Rotation paths and how fast each direction turns (degrees per step):
Each turn is a multiple of 5 degrees from 10 to 175, or 0.

[-2.79 -1.31  0.86  0.55  0.07  2.90 -1.52  0.92 -0.93 -0.41  0.51  0.75
 -0.53 -0.30  0.99 -0.05 -0.66 -2.22  0.25  0.98  0.56  1.95 -1.49  0.24
  0.31 -0.38  0.21 -2.59 -0.71  0.89  1.35 -0.87  2.77]
[-2.36 -0.51 -0.45  0.30  0.24  3.71 -0.56 -0.76 -1.82 -1.67 -0.05  0.73
 -1.14  0.13  1.43 -0.35 -0.34 -1.87  0.62  1.01  0.32  1.61 -0.94  0.44
 -0.06 -0.29 -0.30 -3.03  0.29 -0.30  0.62 -0.80  2.72]
[-1.71 -0.26 -1.49  0.09 -0.62  3.78 -0.07 -1.48 -1.18 -2.14 -0.16  0.64
 -1.00  1.16  2.54 -0.40 -0.24 -0.60  1.20  0.30  0.41  0.90 -0.59  1.69
  0.09  0.67 -0.39 -1.71  0.10  0.22  0.08 -1.60  2.95]
[-1.79 -1.27 -0.52  0.71 -0.83  3.15 -0.48 -0.14  0.12 -1.55  0.12  0.25
 -0.34  0.97  2.31 -0.08 -0.75 -0.04  1.17  0.47  0.73  0.44 -0.77  2.78
  0.44  1.27 -0.68 -0.63 -1.19  0.90  0.83 -2.69  2.74]
[-2.61 -1.68  0.96  1.82 -0.05  2.44 -0.54  0.78  0.10 -1.30  0.46  0.40
 -0.40  0.07  0.78 -0.38 -0.72 -1.07  0.51  0.97  0.82  0.70 -1.32  2.75
  0.10  1.18 -1.18 -0.95 -2.26  0.92  0.85 -1.64  2.49]
[-2.72 -0.64  0.61  2.17  0.49  2.18 -0.46 -0.21 -0.79 -1.49  0.50  0.60
 -1.03 -0.68  0.14 -1.15 -0.16 -2.40  0.51  0.89  0.21  1.41 -1.32  1.33
 -0.54  1.00 -1.14 -1.66 -2.09  1.08  0.06 -0.10  2.77]
[-2.30  0.23 -0.79  1.18 -0.10  2.60 -0.69 -1.15 -0.86 -1.31  0.37  1.27
 -1.05  0.17  0.92 -1.03  0.19 -2.55  1.19  0.05 -0.44  1.77 -0.95  0.37
 -0.52  1.07  0.31 -1.55 -1.32  1.90 -0.59 -0.28  3.54]
[-2.28 -0.28 -1.10 -0.18 -0.79  2.88 -1.21  0.02 -0.08 -0.75 -0.08  1.43
 -0.21  1.50  1.42 -0.25 -0.23 -1.85  0.89 -0.18 -0.14  1.71 -0.63  0.87
  0.02  0.60  1.58 -1.31 -0.68  1.90 -0.09 -1.66  3.71]
[-2.96 -0.94 -0.05 -0.55 -0.44  2.98 -1.20  1.45 -0.39 -0.77 -0.42  1.18
  0.35  1.35  1.36  0.29 -0.84 -1.20 -0.30  0.77  0.84  1.14 -1.01  1.60
  0.04  0.24  0.79 -1.47 -0.74  0.25  0.82 -2.07  3.34]
[-2.73 -0.45  0.37  0.29  0.04  3.22 -0.50  0.77 -1.56 -1.63 -0.16  0.69
 -0.15  0.12  1.75 -0.24 -0.67 -0.90 -0.71  1.36  1.13  0.93 -1.86  1.39
  0.10  0.89 -0.79 -1.79 -1.08 -1.26  0.90 -0.88  3.10]
[-1.72 -0.13 -0.05  1.06 -0.33  3.30 -0.34 -0.81 -1.77 -1.82  0.66  0.37
 -1.05 -0.37  3.02 -0.78 -0.33 -0.68  0.51  0.65  0.77  1.13 -1.94  0.69
  0.29  1.46 -1.33 -1.13 -1.15 -0.13  0.53 -0.07  2.93]
[-1.37 -1.17 -0.13  1.27 -0.88  3.08 -1.02 -0.74 -0.51 -1.05  1.04  0.22
 -1.17 -0.06  2.99 -0.53 -0.39 -0.87  1.80 -0.11  0.20  1.54 -1.26  0.79
  0.75  1.12 -0.59 -0.99 -1.12  1.96  1.00 -1.24  2.71]
[-2.24 -2.08  0.35  1.26 -0.48  2.92 -1.20  0.05  0.30 -0.67  0.68  0.50
 -0.88  0.40  1.06 -0.05 -0.59 -1.73  1.72  0.40  0.14  1.58 -0.54  1.52
  0.57 -0.07 -0.16 -1.88 -0.80  2.22  1.39 -2.07  2.44]
[-3.09 -1.24 -0.15  0.99  0.40  2.78 -0.42 -0.11 -0.51 -1.62 -0.29  0.95
 -0.76  0.50 -0.40 -0.28 -0.53 -2.30  0.87  1.01  0.38  1.28 -0.10  1.97
 -0.26 -0.22 -0.47 -2.77 -0.50  0.56  0.49 -1.75  2.45]
[-2.63  0.23 -1.24  0.68  0.17  2.98  0.31 -1.03 -1.10 -2.43 -0.49  1.08
 -0.73  0.89  0.59 -0.82 -0.16 -1.82  0.49  0.79  0.28  0.81 -0.42  2.13
 -0.90  0.98 -0.45 -1.73 -0.75 -0.20 -0.77 -1.09  3.28]
[-2.14  0.28 -1.18  0.55 -0.77  2.55 -0.13 -0.43 -0.52 -1.79 -0.20  1.05
 -0.22  1.15  2.03 -0.75 -0.24 -0.83  0.47  0.06  0.38  0.75 -1.05  2.04
 -0.25  2.05  0.08 -0.11 -1.81  0.91 -0.76 -1.45  3.96]
[-2.51 -0.75  0.38  0.77 -0.86  2.27 -1.25  1.24  0.12 -0.60  0.35  0.75
  0.08  0.48  1.97 -0.19 -0.49 -0.95  0.11  0.24  0.67  1.12 -1.79  1.52
  0.25  1.82  0.20  0.00 -2.45  1.36  0.64 -1.50  3.70]
Directions:
[ 0.20 -0.16  0.66  0.79 -0.06 -0.31 -0.10  0.22  0.07  0.20  0.59 -0.27
 -0.16 -0.75  0.41 -0.23  0.04  0.16  0.01 -0.03  0.08  0.03 -0.67 -0.19
  0.18  0.64 -0.60  0.63 -0.89  0.38  0.21  0.57 -0.05] => 60
[-0.42 -0.15  0.00  0.62  0.11  0.19 -0.33 -0.42  0.52 -0.17  0.01  1.02
 -0.45 -0.05 -0.18 -0.39  0.38  0.83 -0.47  0.20  0.59  0.17  0.08 -0.65
 -0.46 -0.13  0.09  0.56  0.44 -0.06  0.37 -0.37  0.01] => 0
[-0.34  0.28  0.20  0.29  0.61  0.02  0.32 -0.22 -0.73 -0.42 -0.11 -0.01
 -0.23 -0.49 -0.56 -0.27  0.10 -0.45 -0.43  0.53  0.11  0.01 -0.17 -0.20
 -0.39 -0.16 -0.60 -0.68  0.04 -0.95 -0.18  0.77 -0.16] => 85
[-0.45  0.49 -0.20  0.21  0.11 -0.64  0.09  0.19  0.39  0.04 -0.25  0.45
  0.30  0.22 -0.92 -0.34  0.18 -0.59 -0.31 -0.11 -0.26 -0.03  0.12  0.27
 -0.48  0.46  0.45  0.45 -0.72  0.42 -0.78  0.09  0.51] => 40

[-0.09  1.11  1.69  0.48 -0.35 -0.45 -1.82  3.07 -0.92  1.14  1.04  0.12
 -0.53 -0.44 -1.97  3.11  0.03  2.20 -1.65 -2.42  2.17  0.18  1.64  1.33
  0.77 -0.70 -0.35 -1.57  1.60  0.04  1.21 -0.12 -0.40]
[-0.08  0.56  4.44 -1.45 -0.55 -1.59  0.33  0.17 -0.57  0.31  1.23 -1.09
  0.87 -1.53  0.10  0.68  1.91  1.44 -0.91 -1.38  0.86 -0.96  1.35  2.80
 -0.01 -0.04  0.43 -2.40  1.27 -1.89 -0.07  0.10 -1.30]
[-2.31 -0.28  2.92  1.80 -0.27  0.62  1.50  2.62 -0.82  1.24  1.33 -0.94
 -0.02 -0.84 -1.47  2.15  0.73  0.17 -0.42 -1.92  0.56 -0.82  0.34  0.29
 -0.45 -0.01  1.31 -3.56  0.63 -1.00  0.74  1.11  0.92]
[ 0.21  2.12  3.07  0.94 -2.16 -0.52 -0.95  1.14 -1.06  1.27  0.62  0.98
 -0.01 -0.89 -2.54  0.02 -1.20  0.73 -0.93 -2.72  0.77 -0.21  1.97  2.28
 -0.78 -0.10 -0.39 -1.78  0.40 -1.12  1.84  1.24 -0.89]
[-0.02  0.97  1.96 -1.00  0.03 -0.42 -0.52  1.83 -0.52 -0.45  1.14 -1.33
 -1.11 -0.75 -1.39  3.11  1.39  2.73 -1.02 -1.47  2.42 -0.08  1.30  2.02
  0.50 -0.25  0.61 -3.08  1.76 -0.43  0.08 -0.32 -1.21]
[-1.49 -0.26  4.83  0.69 -0.16 -1.04  0.56  0.28 -0.69  2.21  1.38 -1.15
  1.36 -1.59  0.44  1.30  1.24  0.57 -1.24 -2.12  0.35 -1.42  1.02  1.21
 -0.10 -0.63  0.22 -1.45  1.01 -1.82  0.43  0.94 -0.73]
[-0.67  1.37  2.58  0.76 -1.30  0.57  1.08  3.41 -1.11  0.28  0.93  0.62
  0.18 -0.51 -2.28  0.37  0.18  0.50 -0.15 -2.15  0.51 -0.43  0.38  1.42
 -0.02  0.59  0.86 -4.28  0.45 -0.89  1.06  0.83  1.38]
[-0.68  1.01  2.24  0.52 -1.40 -0.86 -1.85  0.89 -0.70  1.53  0.90 -0.94
 -0.86 -0.93 -2.76  1.82 -0.43  1.66 -1.13 -1.42  1.46  0.28  2.35  2.45
 -1.83 -0.35  0.46 -1.24  0.92 -0.62  1.64  0.46 -2.08]
[ 0.49  1.50  3.40 -0.08  0.86 -0.10  0.90  0.20 -0.22 -0.13  1.46 -0.59
 -0.54 -0.88  0.06  2.46  1.35  1.85 -0.79 -2.76  2.06 -0.91  1.00  1.26
  1.61 -0.52 -0.11 -3.22  1.36 -1.33 -0.26  0.38 -0.96]
[-1.82 -0.36  3.67  0.30 -1.64 -0.82 -0.31  3.45 -1.16  2.11  1.08 -0.74
  1.54 -1.33 -0.72  1.22  0.86  0.68 -1.71 -1.65 -0.08 -1.35  0.25  1.19
 -0.34 -0.52  0.53 -1.61  0.99 -1.17  0.79  1.15  1.07]
[-0.59  1.58  2.66  1.01 -1.18 -0.44  0.85  1.03 -1.31  0.02  0.67  0.30
 -0.23 -0.84 -2.73  0.02  0.33  0.10  0.48 -1.53  1.07  0.74  1.58  2.61
 -0.98  0.87  1.28 -4.10  0.43 -1.31  1.19  0.02 -1.08]
[-0.42  0.83  2.32  0.58  0.11  0.59 -1.19  0.98  0.58  1.51  1.46 -1.11
 -1.44 -0.47 -1.96  3.39 -0.55  2.64 -1.31 -2.40  1.63 -1.01  1.66  0.91
 -0.92 -0.84 -0.30 -1.80  1.24 -0.45  0.81  0.94 -0.92]
[ 0.21  1.09  3.87 -0.54 -0.89 -1.82  0.00  1.35 -1.72  0.49  1.07 -0.02
  0.98 -1.03  0.46  0.75  1.75  0.60 -1.57 -2.67  1.82 -0.74  1.18  1.69
  2.14 -0.83 -0.42 -2.23  0.86 -1.76  0.18  0.28 -0.50]
[-1.73  0.15  2.91  0.34 -1.18  0.02  0.82  3.31 -0.33  0.72  1.00 -1.14
  1.04 -1.46 -1.72  1.68  1.12  1.36 -0.35 -0.48 -0.22 -0.89  0.04  2.10
 -1.82  0.27  2.16 -3.11  1.12 -0.66  0.42  0.83  0.41]
[-1.17  1.05  2.94  2.00 -0.69  0.29 -0.18 -0.50 -1.38  1.61  1.24  0.21
 -0.56 -0.34 -2.38  0.89 -1.01  0.12 -0.58 -2.67  1.16  0.17  2.28  1.46
 -0.39  0.35 -0.15 -3.04  0.78 -1.39  1.64  0.05 -1.30]
[ 1.24  1.61  2.59 -1.28 -0.16 -0.64 -0.50  2.82  0.48  0.38  1.28 -0.33
 -1.01 -0.45 -1.28  2.15  0.65  2.83 -1.05 -2.78  1.98 -0.83  1.29  1.52
  0.54 -0.81 -0.30 -1.82  1.02 -0.43  0.45  1.47  0.05]
[-1.82 -0.02  3.38  0.06 -1.82 -1.60 -0.09  0.98 -2.27  0.75  1.02 -1.72
  1.21 -1.61 -0.01  1.54  1.75  0.28 -1.81 -0.96  1.15 -0.82  0.72  1.85
  0.29 -0.77  0.87 -2.19  1.10 -1.57  0.23  0.12 -1.34]
Directions:
[ 0.48  0.27  0.02 -0.30 -0.37 -0.07 -0.43  0.96 -0.24  0.21  0.00  0.78
  0.29  0.28  0.01 -0.50 -0.44 -0.04 -0.41 -0.60 -0.11 -0.16 -0.10 -0.18
  0.74 -0.08 -0.68  0.27 -0.10  0.05  0.14  0.14  0.92] => 120
[ 0.09  0.50 -0.41  0.72 -0.06  0.64 -0.51 -0.16 -0.01  0.08 -0.14  0.74
  0.33 -0.07 -0.84  0.14 -0.83  0.25  0.20  0.15 -0.24  0.44  0.07  0.49
 -0.31  0.36  0.06 -0.19  0.28  0.44  0.37 -0.67 -0.23] => 100
[-0.11  0.16  0.22 -0.39 -0.99  0.18 -0.23 -1.22 -0.44 -0.16  0.16 -0.21
  0.17 -0.02  0.21 -0.67 -0.55 -0.25 -0.56  0.07 -0.36 -0.65  0.05  0.25
 -0.03 -0.08 -0.42 -0.32  0.01 -0.45 -0.13 -0.19 -0.35] => 170
[-0.86 -0.64 -0.70 -0.07 -0.37  0.50 -0.49  0.52 -0.29  0.12  0.22 -0.67
 -0.31  0.22 -0.24  0.76 -0.29  0.17 -0.70  0.32 -0.05 -0.42 -0.27 -0.49
 -0.06 -0.23  0.00 -0.13  0.32  0.30 -0.05 -0.21  0.35] => 160

[ 0.75  0.05 -0.37 -0.33  0.79 -0.35  1.21 -1.46  2.37 -1.16  2.02  2.47
  3.04 -0.67  0.04  0.40 -1.32 -0.15  0.59  1.57  1.35  0.69 -1.42  0.64
 -0.87  0.14 -1.14  0.55 -1.21 -0.71 -1.85  1.07 -1.43]
[ 1.10 -0.36 -1.36  0.25  0.01  0.62 -0.48 -2.40  2.80 -1.90  2.03  1.49
  2.18 -0.74 -1.38 -0.57  0.38 -0.39  0.60  0.78  0.77  1.49 -0.29  0.23
 -1.34 -0.01 -0.50  0.71 -0.27 -2.11 -2.23 -0.66  0.79]
[ 0.97 -0.82  0.79 -1.20 -0.80  0.69 -0.04 -1.63  1.67 -1.67  1.49  0.70
  2.43  0.14  0.29 -0.80 -0.24  0.09  2.66  0.30  1.73  0.40 -1.69  0.59
 -1.64 -0.42 -0.85 -0.25  0.73 -1.62 -2.54  0.03 -1.14]
[ 0.39 -0.25  1.30 -1.65  0.80  0.40  1.25 -2.45  2.86 -0.89  1.06  0.81
  2.52 -0.65 -2.38  0.65 -0.11 -0.16  1.61  0.30  1.85  1.09 -0.98 -0.08
 -0.20 -1.13 -0.63  0.60 -0.13 -2.08 -0.51  0.46 -0.56]
[ 0.51 -2.10 -0.28 -1.23 -0.46  0.46  0.96 -1.06  2.60 -3.36  1.55  0.87
  3.13  0.69 -0.10 -0.06 -0.47 -0.25  0.32  1.60  1.57  1.11 -0.72  1.06
 -0.36 -1.57  0.02  0.68 -0.05 -0.78 -0.46 -0.27  0.48]
[ 0.22 -0.99 -0.31 -1.88  0.86 -0.92  1.52 -1.78  2.34 -1.91  1.54  2.50
  1.75 -0.03 -0.41 -0.47 -0.79  0.21  0.73  2.29  1.13  0.27 -0.96 -0.44
 -0.96  0.65 -1.32  0.95  0.42 -0.48 -2.03  0.72 -0.88]
[-0.16 -1.44 -1.29 -1.27  1.01  0.82 -0.27 -2.78  2.25 -2.01  0.97  1.27
  1.16  0.57 -2.00 -1.18  0.74  0.02  1.00  1.21  0.58  1.46 -1.23  0.48
 -1.40 -0.28 -1.23  0.37  0.55 -2.31 -1.35 -0.98  0.59]
[-0.44 -1.15  0.71 -1.44 -0.08  0.35 -0.16 -1.46  2.17 -1.87  0.53  1.24
  1.94  2.13  0.00 -0.51 -0.07  0.07  2.06  0.62  1.14  0.66 -3.08  1.11
 -0.74 -0.77 -1.37 -0.06  0.26 -1.19 -1.50  0.56 -1.21]
[-0.97  0.03  0.75 -1.04  0.03 -0.43  0.50 -1.54  3.83 -1.00  1.38  1.79
  2.04  0.91 -2.40  0.61  0.76 -0.05  0.63  0.87  0.99  0.83 -1.58  0.25
  0.39 -0.72 -0.87  1.30 -0.02 -1.91 -0.56  0.96  0.08]
[-0.99 -1.37 -0.88 -1.05 -0.90  0.18  0.49  0.00  2.78 -2.16  2.67  1.14
  2.25  0.77 -0.01 -0.63  1.03  0.71  0.52  2.66  1.15  0.20 -1.28  1.42
 -0.80 -0.95 -0.26  0.91  0.56 -1.29 -0.81 -0.28  0.50]
[-0.86 -0.25 -0.57 -1.48  1.38 -0.23  1.30 -1.35  2.00 -0.03  2.20  2.03
  1.78 -0.27 -0.61 -0.57  0.22  0.92  1.08  2.76  1.00  0.11 -2.19  0.91
 -1.41  0.36 -1.77  0.50 -0.02 -1.40 -1.33  0.51 -1.38]
[-0.38 -0.29 -1.65  0.33  1.10  1.28 -0.60 -1.95  2.28 -0.99  1.56  1.31
  2.22  0.42 -1.45 -0.35  0.67 -0.06  0.38  1.23  0.39  1.70 -1.92  1.87
 -1.18 -0.96 -1.06  0.06 -1.07 -2.31 -0.80 -0.35  0.02]
[ 0.08  0.18  0.20  0.20 -1.01  0.09 -0.60 -0.74  2.68 -1.50  1.95  1.86
  2.74  0.94  0.78 -0.07 -0.14 -0.11  1.37  0.56  0.99  0.36 -2.50  1.53
 -0.84 -0.45 -1.04  0.39 -0.70 -1.05 -2.44  1.03 -1.14]
[-0.06  0.92  0.45 -0.25 -0.61 -0.15  0.21 -1.50  3.62 -0.18  2.65  1.48
  2.31 -0.92 -1.87  0.45  1.06  0.18  1.22  1.02  1.33  0.45 -0.66  0.21
 -0.70 -0.35 -0.41  1.02 -0.03 -2.37 -1.65  0.42  0.15]
[ 0.25 -1.05 -0.14 -0.94 -0.65  1.24  0.74 -0.58  1.73 -1.47  2.81  0.17
  3.18 -0.56  0.18 -0.41  0.63  0.61  1.49  1.72  1.88  0.46 -0.95  1.56
 -1.56 -1.19 -0.03 -0.11  0.26 -1.79 -1.02 -0.81 -0.08]
[ 0.64 -0.24  0.06 -1.26  1.57  0.22  1.72 -1.79  1.83 -0.56  1.75  1.70
  2.99 -1.25 -0.62  0.49 -1.20  0.25  1.04  1.65  1.68  0.68 -1.34  0.81
 -0.98 -0.37 -1.09  0.07 -0.89 -1.06 -1.08  0.74 -1.74]
[ 1.06 -0.77 -1.34  0.27  0.37  0.78 -0.27 -2.30  2.67 -2.54  1.44  1.64
  2.79 -0.24 -1.11 -0.02 -0.56 -0.76  0.18  0.63  0.75  1.82 -0.54  0.71
 -0.95 -0.83 -0.46  0.65 -0.97 -1.42 -1.36 -0.30  0.61]
Directions:
[-0.28 -0.01  0.97 -0.51 -0.63 -0.10  0.51  0.59  0.38  0.22  0.35 -0.58
  0.35 -0.12 -0.19  0.43  0.42  0.21  0.24  0.01  0.54 -0.34  0.26  0.04
  0.49 -0.60  0.49  0.17  0.41 -0.13  0.63  0.07  0.14] => 70
[ 0.08  0.15 -0.24  0.31 -0.82 -0.74 -0.12  0.35  0.57 -0.45  0.53  0.51
 -0.20 -0.13  0.20 -0.18  0.22 -0.04 -0.33  0.32 -0.20 -0.41  0.67 -0.56
  0.01  0.56  0.25  0.55  0.35  0.26 -0.67  0.05  0.54] => 90
[ 0.37 -0.85  0.32 -0.90  0.15 -0.17  0.31 -0.56 -0.04 -0.90 -0.74 -0.04
 -0.32  0.32 -0.28 -0.14 -0.52 -0.26  0.15 -0.21  0.17  0.18  0.36 -0.76
  0.15 -0.02 -0.02  0.07  0.58  0.31  0.04 -0.12  0.19] => 25
